In the rows, zero is written as 128.
runs of hidden systems
seq 1, Z852 (8 x 18)
160  151  120  93  108  129  140  157  125  134  109  130  141  145  122  110  142  121
102  134  150  126  133  129  104  117  144  124  126  86  117  90  118  136  136  134
123  106  124  146  127  144  148  101  104  129  144  171  94  137  135  134  106  134
151  145  102  135  116  81  137  153  135  127  131  123  162  154  139  137  148  125
104  128  141  107  148  168  95  143  173  140  108  116  137  121  109  124  118  126
143  129  142  112  94  144  164  104  76  126  128  137  85  117  128  126  132  119
126  122  110  175  143  62  120  126  150  121  155  111  145  111  133  148  128  149
110  128  106  103  143  178  108  140  150  131  111  172  133  176  135  121  113  125
seq 2, Z285 (8 x 18)
159  100  127  124  130  134  143  140  117  136  106  150  111  135  120  114  100  125
129  161  120  118  122  91  120  128  133  114  141  117  130  119  131  122  160  151
87  110  143  147  138  157  112  126  144  133  122  126  121  150  138  152  117  109
172  136  128  117  106  135  172  137  107  147  141  153  129  121  106  108  123  126
117  137  96  122  130  101  90  121  145  112  119  83  143  106  133  155  138  135
113  99  153  137  147  152  128  132  129  132  112  171  87  160  133  111  103  133
149  173  131  125  90  100  166  134  112  132  161  124  148  127  128  129  171  125
99  104  109  141  151  154  85  126  173  133  113  95  151  109  118  167  99  115
seq 3, Z67 (8 x 18)
177  113  129  137  138  107  153  155  135  147  127  153  136  124  104  98  102  141
104  167  106  88  117  125  89  119  143  108  116  112  116  127  135  139  163  145
118  79  167  173  131  137  144  132  122  143  114  123  106  141  132  148  99  100
156  174  108  109  112  120  157  128  127  135  170  169  140  114  106  104  147  160
104  114  93  125  120  129  84  132  152  119  84  78  141  140  144  183  126  99
156  100  180  134  148  132  157  143  117  143  123  171  89  124  105  73  98  148
103  194  101  110  85  106  124  105  125  109  160  110  133  127  144  163  192  138
124  58  130  180  156  153  123  146  162  156  104  125  144  140  119  158  65  97
seq 4, Z234 (8 x 18)
127  119  117  113  103  178  150  116  76  124  120  116  152  162  159  153  124  67
162  118  166  140  156  91  134  155  146  143  134  88  157  71  94  92  112  140
95  132  78  93  156  141  78  75  92  78  134  146  106  131  165  123  128  154
128  93  188  185  128  107  167  165  115  146  123  112  145  189  157  137  127  73
134  192  118  83  157  153  116  128  156  131  185  136  190  78  93  75  144  162
117  74  94  112  107  167  111  88  65  104  72  83  104  129  164  185  98  70
162  107  205  181  180  41  152  168  137  139  149  139  119  117  110  54  117  169
66  197  49  81  133  164  79  86  121  86  172  147  176  167  177  151  175  137
seq 5, Z234 (8 x 18)
102  150  159  133  127  147  134  133  141  138  151  130  137  138  128  125  147  122
140  128  110  124  115  154  146  111  114  137  144  126  142  102  117  142  113  116
153  103  111  132  139  95  118  135  123  121  102  115  122  116  128  126  107  136
104  140  139  122  146  113  106  132  135  112  127  142  115  157  146  110  146  146
107  145  144  136  111  161  149  129  126  140  151  131  146  148  135  143  143  100
156  124  116  123  123  140  140  128  129  143  135  117  151  84  98  128  105  123
138  108  101  113  139  101  101  117  110  101  97  122  102  120  139  123  114  146
101  130  163  154  141  104  126  143  136  122  133  139  115  173  152  121  147  130
seq 6, Z337 (8 x 18)
146  138  155  108  105  136  149  138  106  134  117  106  126  123  122  118  142  108
116  115  121  152  143  105  114  106  133  119  147  111  124  90  124  144  116  144
126  124  103  114  131  148  128  121  113  120  124  173  117  166  145  121  118  130
141  147  146  132  121  100  139  164  139  136  125  102  164  147  132  123  153  111
103  128  137  122  143  167  108  112  152  135  145  119  126  83  101  129  112  139
151  105  116  121  106  130  153  108  69  116  111  139  96  143  149  135  117  112
131  140  114  156  153  60  112  149  160  120  148  123  159  136  134  123  140  153
90  149  139  95  132  208  113  129  150  138  129  148  131  148  122  124  131  117
seq 7, Z67 (8 x 18)
111  94  132  150  142  122  115  115  119  118  111  114  109  132  145  147  110  119
140  144  140  134  132  120  153  136  119  131  158  166  131  144  128  99  135  142
110  148  108  118  119  138  109  134  146  126  126  92  165  133  134  157  145  106
147  89  145  127  147  149  133  129  118  137  111  134  114  107  111  108  86  124
132  160  111  111  115  93  131  109  100  102  146  135  112  126  145  120  162  152
91  105  135  173  149  128  109  139  160  134  131  117  149  158  144  159  115  107
159  147  141  91  124  171  159  143  114  146  135  161  137  131  105  84  122  125
127  140  104  119  110  93  105  113  118  110  117  61  137  91  135  162  146  121
seq 8, Z285 (8 x 18)
149  122  97  143  110  107  134  123  130  134  132  74  164  82  115  171  122  112
131  95  98  113  165  136  90  124  137  115  96  169  96  135  126  107  86  158
130  168  159  119  98  90  153  142  101  116  133  133  109  175  156  110  187  126
87  129  150  171  141  150  119  137  188  156  163  97  171  107  107  167  125  109
167  110  85  80  110  193  148  101  81  131  111  167  107  109  112  122  86  121
160  125  127  136  123  19  112  152  120  103  92  76  116  125  143  123  153  146
47  138  150  154  175  162  93  117  187  129  171  182  116  161  134  123  130  161
167  144  138  106  55  183  204  133  68  151  130  130  148  157  135  146  146  57
seq 9, Z909 (8 x 18)
111  139  153  98  147  172  124  123  117  126  135  147  121  132  128  93  124  130
132  124  149  150  113  115  156  117  93  128  145  93  141  113  138  142  136  100
135  112  102  143  168  121  113  127  146  127  148  144  157  109  118  115  95  149
129  138  126  89  127  142  125  127  83  105  112  134  125  165  161  104  143  113
111  119  183  164  147  110  129  146  149  139  140  91  144  117  122  125  131  115
130  138  98  107  135  173  136  94  110  127  166  159  139  99  115  117  108  139
154  100  123  138  124  87  137  139  85  112  99  96  136  154  162  136  125  97
110  142  153  128  179  122  97  146  179  132  149  140  149  116  108  85  124  164
seq 10, Z852 (8 x 18)
156  141  130  104  158  108  126  134  118  117  141  164  121  114  116  63  122  174
70  152  136  129  129  128  103  112  118  102  143  95  141  160  172  155  169  109
148  88  169  166  142  155  166  154  142  167  134  144  147  132  104  116  85  100
162  168  66  74  113  131  127  104  95  110  151  122  164  87  123  119  139  141
92  74  155  152  172  100  75  125  125  101  84  85  98  140  160  134  110  121
136  162  163  131  133  147  176  140  123  145  185  207  128  160  118  72  143  153
112  149  91  129  97  133  115  124  127  124  134  48  204  122  150  196  153  71
164  55  150  128  180  158  121  138  132  143  87  149  97  88  88  80  42  141
seq 11, Z337 (8 x 18)
104  142  131  127  102  170  137  114  137  142  138  133  117  127  118  156  135  117
165  102  108  143  109  113  151  134  120  140  111  123  126  119  118  146  102  116
131  143  96  107  135  104  96  128  149  113  116  134  117  119  122  123  136  165
97  131  155  134  113  144  127  137  137  133  113  135  100  171  144  142  146  114
153  136  136  153  106  120  170  141  144  158  155  135  143  108  98  137  127  127
128  126  74  101  118  150  101  109  131  117  110  112  130  103  122  157  114  128
140  100  143  133  133  97  124  148  124  121  84  142  81  161  139  115  118  135
111  182  137  133  111  109  139  129  153  132  171  142  132  131  118  130  172  153
seq 12, Z909 (8 x 18)
147  129  92  98  154  123  107  119  98  102  130  115  167  118  147  106  118  126
106  103  171  138  166  119  111  135  114  112  117  115  123  150  153  101  121  121
118  154  165  129  140  147  153  121  114  135  183  139  156  116  123  96  140  126
133  106  103  137  133  142  131  111  98  122  136  97  173  114  144  152  105  91
159  100  136  121  171  110  117  147  118  119  111  139  132  122  125  76  95  143
95  162  153  109  143  123  113  110  98  98  153  110  135  132  157  103  168  130
106  95  154  181  146  151  148  125  128  145  157  129  151  138  135  144  101  97
182  138  105  90  133  142  149  138  102  134  140  137  171  103  110  87  111  125

runs to name
seq 13 (2 x 18)
93  135  147  149  168  115  111  101  114  107  179  103  162  104  148  118  137  133
131  99  127  141  153  164  150  120  93  131  152  158  158  154  149  110  93  100
 -> Z909
seq 14 (2 x 18)
140  171  147  68  102  152  136  148  120  130  109  137  112  147  120  96  162  127
109  112  145  167  116  105  125  113  140  133  133  68  121  86  119  175  130  116
 -> Z67
seq 15 (2 x 18)
114  133  133  104  150  136  95  153  154  122  103  142  121  159  133  106  130  141
107  147  172  123  100  153  147  123  117  137  136  116  104  125  124  135  152  110
 -> Z909
seq 16 (2 x 18)
106  145  109  144  123  118  123  117  139  122  157  127  144  133  139  153  145  131
135  110  126  123  126  161  133  145  137  144  107  136  136  149  123  135  107  103
 -> Z285
seq 17 (2 x 18)
111  101  130  170  150  159  151  121  122  139  163  171  150  163  144  133  99  108
180  154  106  88  125  128  146  157  111  132  131  114  193  120  119  94  133  111
 -> Z337
seq 18 (2 x 18)
159  112  114  109  125  128  129  141  122  130  100  120  130  120  120  120  109  121
120  140  134  121  141  101  109  122  132  111  130  127  107  119  129  113  142  159
 -> Z285
seq 19 (2 x 18)
122  144  105  112  95  170  127  129  143  143  123  101  154  116  114  171  134  97
160  92  138  127  130  124  135  126  122  136  103  130  86  86  98  113  91  145
 -> Z234
seq 20 (2 x 18)
122  110  138  150  128  154  136  112  141  149  148  100  139  70  97  152  100  117
160  104  78  103  124  125  128  100  82  105  109  154  98  121  139  124  100  141
 -> Z337
seq 21 (2 x 18)
142  129  76  93  159  140  91  130  150  118  118  147  146  106  111  104  100  158
124  114  154  115  109  119  127  134  89  111  80  109  88  172  164  133  146  100
 -> Z234
seq 22 (2 x 18)
137  115  125  158  154  119  148  124  120  131  168  169  147  141  133  111  109  138
141  146  96  98  124  133  117  150  127  123  117  110  181  151  142  129  141  104
 -> Z234
seq 23 (2 x 18)
151  121  152  134  125  87  132  149  148  136  108  138  82  118  104  108  126  163
90  165  106  125  95  138  124  100  138  121  153  138  108  136  135  167  166  140
 -> Z337
seq 24 (2 x 18)
117  108  109  154  104  116  133  133  123  124  103  120  121  180  160  180  133  94
149  144  145  117  134  134  132  172  186  159  121  145  138  119  82  99  122  150
 -> Z909
seq 25 (2 x 18)
139  156  101  105  124  125  118  129  141  126  139  119  153  107  115  128  138  139
108  103  140  125  133  144  109  126  124  122  97  114  104  137  138  141  114  114
 -> Z337
seq 26 (2 x 18)
127  90  108  156  125  122  136  123  125  129  110  175  82  167  142  148  103  135
154  177  113  114  103  97  146  167  157  140  138  142  159  154  118  123  167  138
 -> Z337
seq 27 (2 x 18)
135  107  157  174  122  69  134  143  163  143  114  118  79  106  102  139  124  158
104  168  78  113  93  158  128  98  140  126  152  178  100  139  122  162  148  153
 -> Z337
seq 28 (2 x 18)
138  126  169  111  136  86  123  140  80  101  105  84  124  142  163  96  152  112
75  134  163  164  171  138  117  101  148  127  197  130  145  99  124  120  127  145
 -> Z67
seq 29 (2 x 18)
98  140  106  134  112  139  117  103  137  121  137  142  100  131  134  163  138  139
149  119  123  146  102  119  158  151  140  149  115  151  118  157  119  142  124  118
 -> Z909
seq 30 (2 x 18)
105  159  96  119  123  111  106  103  125  104  150  122  129  121  142  146  156  146
117  96  135  161  130  141  138  145  141  145  113  155  117  177  139  147  109  106
 -> Z909
seq 31 (2 x 18)
141  135  144  149  116  104  160  107  102  129  167  117  123  87  117  126  134  137
108  116  74  134  145  138  101  103  127  109  135  136  144  138  150  154  110  130
 -> Z337
seq 32 (2 x 18)
153  88  123  141  156  68  110  152  121  111  83  123  115  156  153  112  107  134
82  173  181  119  145  138  118  134  153  125  159  149  118  151  132  94  171  149
 -> Z67
seq 33 (2 x 18)
147  83  144  145  140  110  136  127  99  123  104  119  103  125  136  119  98  119
128  163  109  121  140  95  122  117  129  108  167  151  135  127  135  106  152  167
 -> Z337
seq 34 (2 x 18)
130  154  114  145  107  104  147  117  124  127  168  122  146  113  125  146  149  133
126  106  95  129  146  150  103  135  154  133  110  134  147  137  126  145  94  121
 -> Z67
seq 35 (2 x 18)
114  129  111  132  129  115  110  138  128  116  115  95  159  154  155  154  139  103
128  115  157  123  151  159  124  143  153  146  122  149  115  123  103  101  103  136
 -> Z909
seq 36 (2 x 18)
130  134  145  128  141  130  119  174  171  146  114  115  163  148  118  119  131  114
119  148  139  90  120  175  127  103  113  128  141  128  111  90  109  115  130  136
 -> Z285
seq 37 (2 x 18)
124  143  155  130  136  129  144  122  110  126  161  133  136  120  128  103  138  131
117  120  113  136  137  140  125  111  110  119  146  111  158  122  143  143  119  108
 -> Z337
seq 38 (2 x 18)
125  114  96  137  126  113  123  107  109  111  126  139  113  142  149  149  121  133
132  128  147  145  137  112  135  166  156  142  126  137  145  160  128  118  132  123
 -> Z234
